A single turn carries every row of the set below to another of its rows. Some are shown first; where does it send the rows asked next?
j989: [  3.2 -11.9 -13.7  17.4  22.2 -50.8  16.7  10.0 -24.1   9.6  -2.1  19.6
 -27.4  21.0  28.2   0.1  -7.6 -38.5  54.4   8.3  22.3 -13.4  24.2 -24.0
  46.8  -1.5 -27.7 -23.7]
j481: [-13.1  13.0 -18.4 -41.4  48.1 -13.4   8.8 -20.5 -27.8 -10.3   8.8   4.1
   6.0  41.7   7.2 -27.6  55.8  42.3 -34.5  -1.1  20.1  10.3   4.7   1.4
   5.0  17.0  25.0  20.9]
j760: [  0.0 -12.9 -11.6   5.5  22.7 -50.5  17.8  10.0 -22.0  11.3  -5.4  30.4
 -26.6  22.7  27.1  -3.5   0.9 -43.1  55.0  14.0  22.0 -17.1  29.9 -27.3
  42.6  -1.2 -22.9 -26.8]
j771: [ -9.7   5.5 -17.5  11.0 -31.8  -4.7   8.2 -25.4  48.5 -21.8  28.5  16.1
   3.0 -17.2  40.8  39.7 -23.6 -41.7  -8.7  39.9 -31.7  35.3   0.2 -15.8
 -32.2  19.2  13.2 -16.4]
j463: [-35.5  16.6 -43.1  21.0 -21.3   2.3   7.7 -14.9  28.4 -45.4  26.4  48.0
  19.1 -32.5   2.7  13.2  14.7  -9.2 -10.5  42.2 -22.3  26.1  28.7  -4.5
 -41.5  21.1  27.5  10.5]
j38: [ -8.4   3.5 -15.2  18.1 -32.5  -4.9   8.4 -26.0  49.4 -23.1  27.6   8.1
   6.3 -17.0  37.1  46.2 -33.6 -41.3  -8.7  36.7 -25.2  34.9  -0.7 -14.0
 -36.3  14.7  11.4 -21.1]
j27: [-37.9   6.2 -42.7  56.6 -29.0   2.6  11.6 -16.0  29.0 -46.2  29.2  28.3
  27.6 -33.8  -9.3  25.3 -21.4  -4.5  -5.7  20.9 -10.8  19.1  28.4   3.2
 -45.1  18.2  13.9  -2.4]
j154: [-37.5  24.9 -44.0  30.4 -21.3  -2.5   2.2 -16.2  29.3 -51.1  25.6  40.2
  14.3 -25.0  11.0  16.2  18.9 -12.2  -5.8  38.2 -26.8  41.0  22.8   1.9
 -32.4  27.0  29.4  14.5]
j873: [ 34.5 -24.2  23.2 -15.2  26.2   2.9   2.5   5.4 -16.5  -2.6  -6.8  -6.9
  35.6  20.9 -33.3 -21.3  -2.4  30.7 -13.0 -17.1  43.3 -17.0  -3.6  15.2
  31.6  -5.2 -15.0  -4.4]
j549: [-11.0 -15.0 -21.1 -35.0  43.7   1.3  24.9 -20.4 -20.7  10.1   5.6   9.7
  18.8  23.2 -21.4 -20.8   9.0  47.6 -44.5  -8.2  39.4 -35.3  23.6  -4.9
 -22.3   4.2   6.4   3.4]
j586: [-37.1  11.3 -44.2  25.6 -22.7   6.0  14.1 -14.0  33.4 -41.6  25.8  47.4
  23.9 -34.8  -5.5  17.4   2.1  -9.1 -13.6  39.8 -22.8  13.4  33.8  -7.4
 -54.1  17.4  24.3   6.6]
j93: [ 32.5  -9.7  24.2 -43.0  29.7   3.3  -1.2   6.7 -19.6  -7.7  -8.6   6.1
  26.2  29.9 -19.4 -30.1  33.8  22.5  -8.7  -3.1  26.6  -0.9  -6.6   9.2
  41.4  -0.3  -1.0  11.4]
j581: [ 36.3 -14.0  26.9  -7.5  24.8  -2.9 -11.0   3.6 -21.4 -11.8  -1.2 -18.7
  28.4  29.2 -21.1 -18.9   3.7  27.5  -5.4 -20.6  36.5   6.8 -15.2  22.7
  49.8   2.2  -8.2  -1.2]
j552: [  1.0 -16.2 -15.5   7.6  22.8 -49.2  22.1  10.0 -23.2  13.1  -3.9  26.8
 -22.9  20.9  27.8  -3.3  -8.2 -42.1  51.7  15.4  27.9 -20.0  31.7 -30.9
  42.1  -1.3 -26.8 -28.4]
j445: [  2.9 -10.9 -16.3   6.9  22.8 -50.6  20.1  10.9 -26.6   8.7  -3.0  25.6
 -26.4  21.3  29.9  -2.8  -3.1 -42.8  53.7  11.2  22.0 -13.8  28.9 -26.2
  45.7  -2.1 -23.3 -21.5]
j330: [  2.4 -13.1 -11.2  13.5  20.6 -49.3  17.3   9.9 -24.8   9.9  -2.7  22.0
 -23.9  19.5  34.5  -2.7  -4.6 -40.6  55.8   9.9  22.7 -13.4  25.4 -22.9
  48.7   0.9 -27.2 -24.7]
j178: [-11.8 -21.8 -15.6  -5.1  37.4  -1.5  22.1 -18.8 -16.9   3.0  10.3 -11.7
  24.5  20.9 -24.5 -10.0 -13.3  51.0 -38.6 -26.0  48.6 -34.1  17.6   1.6
 -17.9   1.8   2.2  -7.8]
j85: [ 37.1 -20.1  26.1  -9.9  23.6  -1.7  -1.4   3.2 -18.1  -6.2  -5.7 -18.1
  31.8  26.1 -26.9 -18.1  -5.6  30.1 -10.2 -23.1  41.6  -6.3  -5.3  19.4
  40.8  -2.6 -14.1  -5.8]
j376: [  0.0 -16.2 -15.2  12.9  21.6 -48.1  21.8   7.7 -24.4  14.2  -6.2  27.7
 -22.3  17.6  23.3  -2.8 -15.1 -39.9  54.8  11.7  24.9 -21.0  30.1 -28.1
  40.1  -1.1 -29.0 -25.5]
j866: [-33.9   3.3 -44.0  38.2 -24.0   4.8  17.3 -15.7  30.0 -44.8  27.8  40.1
  28.8 -36.6 -11.3  23.5 -12.0  -7.3 -11.1  30.2 -12.2   9.8  35.0  -4.8
 -48.5  17.4  18.1   1.1]
j850: [  1.9 -15.6 -14.7  18.5  21.0 -50.4  19.9  11.0 -24.9  11.2  -2.9  22.2
 -25.4  20.9  30.4  -0.6 -15.8 -38.6  55.8   5.8  24.4 -15.3  26.1 -24.3
  43.6  -4.7 -28.4 -28.2]
j40: [ 35.7 -25.4  22.5 -31.9  29.4   6.5   5.6   6.6 -19.9   0.0  -7.8  -0.5
  33.8  22.1 -31.9 -23.8   9.1  27.9 -14.7 -12.3  35.8 -23.4   1.1   5.6
  27.9  -5.4 -11.1  -3.2]
j69: [ 32.9 -10.2  26.5 -19.5  23.3  -4.0  -8.4   5.1 -20.6 -15.6  -7.5 -14.0
  27.3  32.7 -16.3 -22.9  19.2  26.5  -5.3 -14.8  32.7  11.8 -15.7  19.7
  52.1   2.1  -7.3   4.1]
j605: [-37.9  22.4 -43.3  41.5 -26.7  -5.2  -1.1 -16.0  27.1 -54.0  29.8  31.3
  15.8 -25.5  12.9  20.4  12.2  -8.3  -2.3  30.5 -27.3  47.2  18.1   8.1
 -27.1  25.5  29.2  11.9]
j575: [ 37.0 -19.0  23.3 -43.6  30.3   3.2   4.9   5.2 -15.0  -1.0  -8.2   8.4
  34.0  25.3 -27.0 -27.8  18.6  21.1 -15.2  -3.9  29.8 -14.4   1.3   4.7
  33.2  -5.1  -8.5   5.7]
j150: [ -7.6   8.1 -16.4  14.5 -34.3  -4.0   9.1 -27.3  48.1 -23.6  29.3  12.8
   1.3 -14.7  39.0  43.4 -28.8 -42.9  -6.8  38.6 -33.7  39.9   0.1 -14.4
 -31.3  18.8  13.8 -20.1]
j812: [-38.1  18.6 -43.0  59.4 -26.5  -3.3   0.5 -19.1  26.9 -54.4  32.4  22.3
  19.2 -27.4   7.5  24.7  -3.7  -6.8  -0.7  21.9 -18.3  44.6  15.6   7.8
 -27.7  23.4  25.6   4.6]
j964: [-13.2  15.7 -16.9 -16.8  41.7 -15.7  -2.4 -22.0 -30.4 -15.2  11.4 -15.3
   2.6  46.3  14.2 -22.6  49.8  44.3 -27.5 -15.9  23.4  31.6  -7.9  13.2
  24.1  18.1  24.9  16.7]
j56: [ -8.6 -16.3 -12.4  19.7  32.3  -6.7  11.2 -25.0 -25.7  -9.0  11.8 -26.9
  26.1  27.9 -16.7  -4.8 -22.8  55.1 -32.2 -41.2  51.5 -14.0   7.6  15.5
  -4.5   8.2   5.7 -11.8]
j787: [  2.5 -15.5 -13.2  15.8  20.5 -48.7  20.5  11.2 -23.0  12.1  -5.0  23.1
 -21.8  19.9  26.2  -0.6 -14.5 -39.7  56.0   9.9  27.7 -19.6  27.7 -24.7
  40.6  -5.7 -29.1 -26.7]
j659: [-14.8   0.3 -19.5 -48.3  47.2  -3.3  17.9 -24.0 -22.7   4.0   4.4  16.8
  15.0  30.2  -9.8 -26.6  39.7  41.8 -41.4  -1.7  27.5 -16.1  19.7  -8.3
 -13.0   8.4  17.6  14.1]
j176: [-10.9   3.6 -16.6   5.3 -30.8  -1.4  15.7 -24.8  48.7 -17.5  26.9  21.4
   2.9 -20.2  36.2  41.2 -20.8 -44.7 -10.8  44.4 -30.2  31.4   6.4 -19.0
 -36.4  16.8  13.7 -18.0]
j450: [-12.5  13.8 -14.5  12.6  36.4 -20.2  -4.8 -24.3 -31.1 -21.0  11.9 -31.3
   6.4  43.4   9.1  -9.8  20.1  51.2 -22.1 -33.6  31.1  30.2 -13.2  24.2
  25.3  19.6  18.7   8.5]
j580: [ 35.8  -8.0  26.5 -31.7  28.5  -2.6  -5.6   4.1 -19.8 -12.2  -9.3  -0.9
  23.3  33.5 -11.4 -28.0  32.2  23.4  -7.0  -5.6  26.2  11.7  -9.5  17.0
  51.8   2.4  -3.8   8.6]
j629: [ -9.0  -0.6 -16.9  17.6 -34.2  -1.0  11.1 -24.6  50.8 -19.3  28.5  12.7
   6.3 -20.6  34.4  42.3 -36.4 -42.7  -9.5  37.4 -23.3  31.7   5.2 -17.4
 -37.1  17.0  10.4 -20.0]
j186: [-10.3   8.8 -21.2   6.9 -33.3  -3.3  11.9 -22.5  48.6 -18.5  24.7  18.8
   1.4 -16.3  38.7  40.0 -21.9 -43.1  -7.9  42.3 -30.7  35.5   0.8 -20.1
 -30.1  21.0  13.9 -18.4]
j270: [-10.6  -2.2 -15.5  28.9  31.2 -14.8   1.9 -23.9 -24.7 -17.6  12.7 -37.7
  17.9  36.6  -4.3  -3.6  -7.0  52.0 -21.3 -43.8  44.8  13.0  -7.8  26.3
  14.9  15.1  11.1  -2.5]
j644: [-34.3  12.7 -43.3  64.0 -30.6  -1.9   6.0 -15.3  30.9 -51.9  31.7  20.4
  22.8 -31.8  -0.9  28.7 -14.9  -3.5  -2.7  18.6 -11.3  34.3  21.3   9.2
 -35.7  23.0  20.8   1.0]
j821: [-10.3  -0.6 -17.8  10.7 -34.0  -0.1  10.7 -26.3  51.6 -18.3  29.0  14.0
   6.2 -19.6  35.1  41.4 -34.5 -41.4 -10.5  38.8 -27.5  26.5   5.3 -21.3
 -40.4  17.5   9.5 -22.0]
j970: [ -7.9   1.9 -16.6   4.3 -30.9  -2.2  14.6 -24.7  48.9 -17.0  28.3  17.3
   6.0 -20.7  35.4  41.5 -27.8 -44.5 -11.8  42.7 -29.2  27.6   5.9 -18.6
 -42.4  17.3  12.9 -15.9]

j186 goes to j771
j866 goes to j586
j787 goes to j376
Where do these go?
j178 goes to j549
j581 goes to j85

